Each row is where one point has got to under a steady rotation. How many steps took it there?
The counts run from 0 to 178.
[ -1  11  15 -25 -33  11  15  20   7   5  -1 -25  26 -17 -10  16 -17   0
  -8 -20   0 -14   1  10   5 -15   6  22  -3 -30 -12 -18 -28  29 -31  -4
  -2  12  18   8   5 -23  -1 -25  -9 -17  -2  26 -17  11  26 -10 -12 -14
  20 -20 -11  36 -17   6   8   4  22  -2  22 -10   0  22  -1  -6 -22   1
  20  17   1 -11 -14]  122
[ 38  14  -6   2   0  20  38   0  -4   8  19  -1   6   3  17  20 -21  19
   7 -25  -4  -3  -8   5 -10   4  -2   4  30   3   1 -20 -15  -8 -23  23
 -28  21  38 -21 -32  33  12 -19   9 -13 -27   1  14  -5   5  11   2 -10
  14  10   4  13  -3 -20 -15 -11  -4  -5  -3  10  -4   4   8  -8 -35   3
   6   9 -19  -3  18]  164
[ -7   0 -30   6  22  -7   1  -6 -19  -8  14  11 -39 -28  31 -23 -10  -5
  -5   3   3  39   5  -6  -3   8   9 -22 -14  -1  17   9   5 -24  14   6
 -12  -6 -36   7   4  24  10  -9   1  17   6 -27 -12 -15 -10   4 -11   6
  -9  37  27   9  28  19 -21  11 -15  -4  22  -7   9 -19  16   5  -5   8
  -2 -17 -20  16   3]  93
[ 30   3 -13   6   8   9 -17  11   9  11  12  -4  -4   7  -2   8  33 -20
  -7  16 -16   5   1  10  23   8  18 -24  -3  20   9  23  10   3  11   7
  11 -18 -20 -11   4  -6  10   7  -2  19   1   3   3  -2 -43   0   5   3
  -4  -7   5 -35  11   7 -13 -35 -39 -13 -17  28  -5 -13   9  18 -21 -11
 -38 -17  -2  18   4]  151
[-21   6  17  -1  15  15 -10 -27  13 -23   6   1  13 -29  13 -15  12  23
  11   2  18  17  -5 -10  -3  -7 -23  30  -6 -12   6   3 -18  -7   7 -24
  24  -8   9   4  -8 -10  -2 -10  10  -2  15  13   8  32  10 -24  -3 -13
 -12  13  -9  49 -16  24  16   3   4 -11  10 -23  11  28 -19  22  22 -12
  15  24 -18  -7   1]  173
[-35   7  16 -33  -4  -8 -29   3  12   0 -17   5   9 -19 -45 -29  13 -13
 -13  -1   0  -6 -25   7  16 -15 -16  28  -9  -2   4  22 -12  21 -18  -5
  16  13 -11  15  54 -20   1  20 -27  12   5  13 -22  -5 -11  -7  -6  -2
 -11 -11  22 -18  18  -9  13  -3  17   1   2  -7   8   6   4   8  10  10
  -5   7  -2  -8  -6]  29
[ 45   5  -2   8   7  -4  63  -2 -27  10  21   8  21   5  26  28 -13  25
   8  -8 -12  -9  -4  -1   5   4   8  -2  22  -7   0 -22  13 -27 -21   2
  -8  -8  19  12 -16   2  -6 -27  27  -1 -32  -1   5  -2  17   0   0  -9
  10 -13  -5   9   0  -4  -6  10  -3  -3  -6  -3  -9   6   6 -11 -15  -2
   3  17   7   2   0]  89
[  3  10  15  10  -4   5   3   1 -29 -16  12  26   2 -11 -11 -15  12   4
  -8  14 -22 -15 -21  10  10 -11   6  -2 -24  14   4  16  21 -21  13 -30
  16 -44  17  23   3  14  -8   8  10  26   9 -26   5  -2  -4  -8   6 -22
 -24 -12 -10  -2  24  -5 -13   1 -22 -25   3   3  -1  -8  -5   8  14 -21
 -34   3   7 -11 -31]  21
[  0   2   6   2 -18  -3  39  -5  -7   0  -5   8  15  -1 -24  11   4  13
   2   3   4 -20   8  12   7 -11  10  18  -6 -11  -6  -6  20  12  -7 -50
   5  -3   1  41   1 -21 -21 -12   6   5 -21   2 -18  11  12 -30  -6  -3
  11 -36  -7  -9  26   1  -4  25  24 -13  11  -7  -5   5  -7 -16  -9 -11
  17  18  17 -25 -14]  178
[ 25  11 -10   2  26   5  -8  19  17  14  -5 -30  14   8   7  24   6  12
  13  10   6  22   1  -3  10   0   0   4  20  -6   5  15 -27  25 -11  27
   6  11 -16 -47   4 -37  12 -11   1 -16 -18  26   3  11 -27 -16 -13   8
  11   7  -2 -21  -4  11  15 -16 -17 -12 -23  24 -28  12   0   2 -11  -4
  15  -1 -14   8  36]  157
[-38  -2  -2 -22 -18  -1   8   8  -1  -5   2 -18  11 -43  -5 -23  11   2
  -5  14   8   6  11   0  -8 -26  -4   1   8 -33  -1  -1 -33  11 -28   3
  13   0 -32   4  23 -13  -4   1   1   2 -10  36  15  16  11 -12 -21 -10
   6 -18   9  26  11  25  12  10 -14 -10  23  -9  10  16  -7   7   3  13
  17  31 -17  -5  -9]  85
[-32   3  10 -21   9  14 -45   5  16  -6 -10 -18   8 -23   1 -30   6   2
 -16   1   0  14 -27  -7   3 -20 -29  14  -2  -7  -2   8 -39   8  -6  27
  33   5   9 -29  11  -4   5   2 -15  -7  22  21  19   1  -7  -1  -5  -6
 -13  15   6  20  -8  18  16 -27 -11  -2  -4   4  15  18  -2  39  27  -3
  -8   9 -21  -5   8]  117
[  4  18 -15   9  32 -22 -20  -6 -14   8 -19  13  17   0  17  -4  18   6
  -9   7  11  25 -15  -8  33   9 -11  -6 -24  36  10  26  18 -15  26 -16
  18 -11 -26   1  21 -15   2  20 -10  29  10 -29 -20   4  -8 -25  -1  27
  -6  14   7 -30  17   0  -9  -3  -7  11 -31  -9   0 -16   6   4  11  -8
   3 -27  14  -7   4]  62
[  7  -1 -27  -5  24  -9  28   6  -8  18  27   9  -1 -14  16   0  -4  11
   5   7 -11  27   9 -19 -12   2 -17  -7  18 -14   5   3 -17 -28 -22  39
 -21  13 -27 -17  12  -3  19  -9  29  11 -36  15  15  -8 -16  17  -6   7
  11  13  13   3  13  13  15  12 -25   1   7   0 -25   1   7  -4   0  21
   4  29 -24  27  19]  125
[ 10  15 -12  -3  -6  -5  25  27 -15  32 -10 -20  43   7  11  22  10   7
 -11   7   0  -4  -7  15  30  -5  15 -14  12  -8   5  -9  -4  15 -16   6
  19  -8 -17 -14  15 -37   3  -2   1  13 -12  18 -12  -1   9 -23  -9   7
  24 -30  -5 -17  -1  11 -10   4 -23   3 -30  28 -21  -2  12 -15 -22 -15
  -8  -9  21  -4  19]  120
[-24  -3 -20 -17   8 -18  37  -4 -18  20  -2  22  27 -22   3 -14 -10  11
 -12 -16  -4  18 -14  -4  13  -4 -26   2   0   3   9  -4 -15 -25 -24  25
 -22  20 -17   8  23  11  17  17  11  26 -22  -3 -20  -8  17  14   4  18
  29  -3  22  10  19 -11   0  16   1  20  -1  -8  -5  -4  20  -7 -19  19
  -5   2 -15   9  15]  87
[-26  21  -4 -37 -32  -1  24  34 -18  10 -12 -15  22 -22   9   7  -3  14
 -26 -15  -5   5 -12  19  14  -9  22 -13 -10 -24   6 -10 -15  13  -9  -7
   5 -27  -6   4   5  -2 -18   2  -6  25   2   0 -10  12  33 -25 -15  -7
  24 -27 -22  23  -5   9 -20  15  -5 -12   7   9 -13   1   1  -5   4 -11
  -1  -4   2 -17 -20]  46
[ 47   6   4  -4   3  24  -6  28   2  20  26  -4  15  17  12  30  -7 -17
  -7 -10 -28 -16  -8  19  19  24  15  -7  -2  21  -3   1  -3   0   6  12
   3 -24  24  -6 -13  -5  13  -9   0  -8   5 -12  -9  10 -18  12  18 -18
  -1  -4 -22  -3 -17 -13 -13 -19 -18 -16 -13  27 -11  -1  -5  11 -31 -19
 -24 -24  -4  23  -4]  114
[ -3  -2  -6   3 -13  -1  25  24 -47  -5  -3   1  -5 -32  16   2 -33   0
 -24  -6 -10   4 -21  -9 -10  -9   1 -12 -18   5  -8 -35  -2 -26  -5  -8
  17   6  13  21   1  23 -22 -21  -1 -12   4 -21 -12 -13  30  -4  11 -14
   0  16  -1  41   8  16 -16  21  20  19  18 -18  13   1  17   2  -1   3
   1 -13   6  -8 -23]  129
[  3  11 -13  -5  33 -16 -23   6   0  10  24  10  -7  -3 -24 -12  13  -8
   3   7  -5  11 -10 -10   8   7 -24  21  -5   3   9  38  -2  -8  -3  13
 -10  13 -30  -6  44 -17   6  -4  17  18 -33  13   0  -1 -36   8  -6   9
  -1  10  17 -25  21  -8  21   6   4  -7  11   2 -19  -1   0   4  16  20
   1  16  -9  29  17]  68
[ 14 -18  -9  14  17  -5  22   4 -36   1  19  -2 -17 -27  18  16 -21 -12
  -7  -5   3  17   2 -20   4   8  -3 -15 -18   7  -6 -32  -5 -40   0  -5
  21   5 -11  25  -2   2  -8 -23   5 -15   5 -28 -29   3   3   9  14  -2
   2  45   4  36  -2  21  -9  30   9  19  14 -14   7   6   5  10 -18   3
  11  -7  -8   6 -12]  130
[-28  -6   9  15  13  -8   9 -24  -7 -13 -19   0  30 -25  13 -23  21  12
 -11  16   3  18 -14  -7  21 -12 -29   4 -26   1  -1   3  -1 -33  13 -22
  39 -21  -9  16  18 -22   1  14   6  22   7 -10 -12  14   5 -30  11  11
 -16   8  12  21   3  19  14  15  -8   6 -11 -24  13   7   2  24  22 -12
  -1   4  12 -18  -7]  136
[  3 -12   5  12   4 -10 -32  12 -13  -1 -16  -8 -20 -16 -33 -10  -5 -30
  -9  16  -7  -1 -14  -4   7 -22 -12  -3  -8  15 -18  -7  -3  -4 -14  -9
  29  30  -8  10  22  -2   3  -9 -36 -10  -1  -4  -6 -33 -17   2  -4  -7
 -22  20  44 -13  30  18  -8 -10  15  14   0   4  23   7  13  19 -17  11
 -25 -13   0  -4 -20]  111
[ 21  12 -11  13  23 -16  16 -16   8  11  10   7  12  15 -37  -4  21   6
  16  16  -9 -10 -12   3   9  -8 -16  13  15  10   4  22   9   3 -22  14
 -17  15 -17 -15  24  -5   9   7   7  24 -32  18  17 -15 -31   6  -7  10
  -7 -15  30 -45  39 -13  14 -19 -17  -8 -19   6  -5   2   5  -9  -5   2
 -15  22   3  16  20]  69
[ 21   1   3  19 -10  15  40 -31   1  -8   8  10  10 -15  20   4  18   0
   1  17  -6  10   9  20   9   6  29 -11 -22   9  -4  -1  32 -17  -4 -38
  10 -22   5  22 -15  10  17  22  13  26   2 -19  -1  17  -6 -12  -2  -2
 -13 -15  22   0  22  -6 -17  -6 -31 -14  -2  -3   9 -15 -13  15 -26 -13
 -26  -9  -4  -5   0]  95
[ 11  21  -1  -6 -21   5   5  25 -16   6  -5   8   6  16 -39   9 -17   1
   2 -14  -7 -46 -40  13  -5 -32  -1  13   1  11   4 -13   3  19  -9  -9
  -6  10  28   8   7  18 -13 -18 -22  -3 -23   1   8 -29   7   1  -4 -20
  -8 -25   8 -20  22 -27 -13 -18  13  -6  -8   5   4  -3  14 -14   1 -17
 -20   1  26 -20 -11]  71
[-11   8  14 -19  24   0 -44  25  -6  15   2  -9  30  -9  -7   8 -20  -3
 -26 -20  -6   2 -29 -25  22   3 -33  18 -15  11   6  -1 -33   1   0  32
  25   2  13 -12  27 -21  -1  -8 -10 -23  15   6 -29   8  11   2  23  -3
   4  20 -12  15 -31   4  17  -8  20  23 -19   2 -10  15   3  14  14  -8
  14  -2   2  11   1]  155
[ 17   2   0 -18  22   5   4  -2  13  24 -25 -17  32 -11  29  20 -10  12
  -8 -25   2  26  -5  -4  21  10 -12   4   1  14  -4 -21 -30  10 -14  26
  22  23  10 -26   5 -24  26  -2 -13  -8  11   0 -29  17   4  -8   9  13
  11   4  10   5 -15   2   3 -15   8  19 -27  -1   2   1  -1  11 -31  -4
   8 -16  -6  -7  29]  81
[ -1  -4   7   6  25 -11   6 -43   6   5 -40  10  34 -16  12  -4  12  28
   2  -3  17  29  -9  -8  33   3 -32  16 -18  15  -1  -9   9 -18   8 -22
  26   5  -8  20  17 -31  -2  13  -7   7   2  -9 -34  26   1 -25  10  30
  -1  11  26   5  13  -3   5  12   8  19 -17 -30   0   3  -2   7  -1  -2
  13  -8   4 -21  13]  137
[  6  -2  26  -7  -7  36 -36   9  22 -12  19 -26   7 -13  -2  -6  10   2
  -2  15   1 -12 -22   1   6 -13  -7  13   7 -10   0  12 -19   8  -3   5
  22  -8  25 -15   0 -14   1 -11  -9 -15  15  21  22  16 -17  -9  -1 -28
 -12   6 -14  16 -23  14  18 -21 -24  -9   0  10  -1  21 -19  28  10 -11
 -11  10 -28   6 -13]  116
[-18  12   0 -17  20 -21 -15   6  -4  21 -14  11  28  -2 -29 -11   8  -2
 -24 -18 -19  -9 -29  -1  32  -3 -33  23  -8  19   4  27  -9  -9 -12  20
 -10  23 -15   7  42 -12   8  20 -12  15 -11   2 -33   1  -6   7   6  18
   9  -8  16 -18  10 -17  17   3  24  15  -8  -6  -8   3   6  -1   4   7
  -4  -5   5   8   8]  30
[  7   2  23 -14 -19  30   0  14  -1  -2  16 -18  20 -12  12  11 -18  -8
 -22 -26 -26 -22 -31   6   9  -7   7  -3  -1  10  -7 -15 -18  -2 -16   7
   7  -9  62   0 -18  17   8  -9  -4 -18  21  -3  -1   2  14   6  12 -28
   1  -1 -14  27 -28 -11  -9 -16  -6   6  -8   5  14  17   0  20 -16  -8
 -31  -4 -14  -7 -18]  40
[ 18  -9  -4  14  31   2   2 -19  -6  -8  12  12 -33 -10  10   0 -16  -7
  21  14   6  19  30  -8  -5  14  -9  12  -4   0 -12  -9   7 -31  10 -19
   1  22 -25  28   6  -6   2 -31  12 -20 -10 -11 -17   1 -15   3 -15  -2
  -9  38  12  11  32  22   5  18  32   1  33 -15  10   8  -1   7 -10  16
  17  14 -11   1  -4]  17
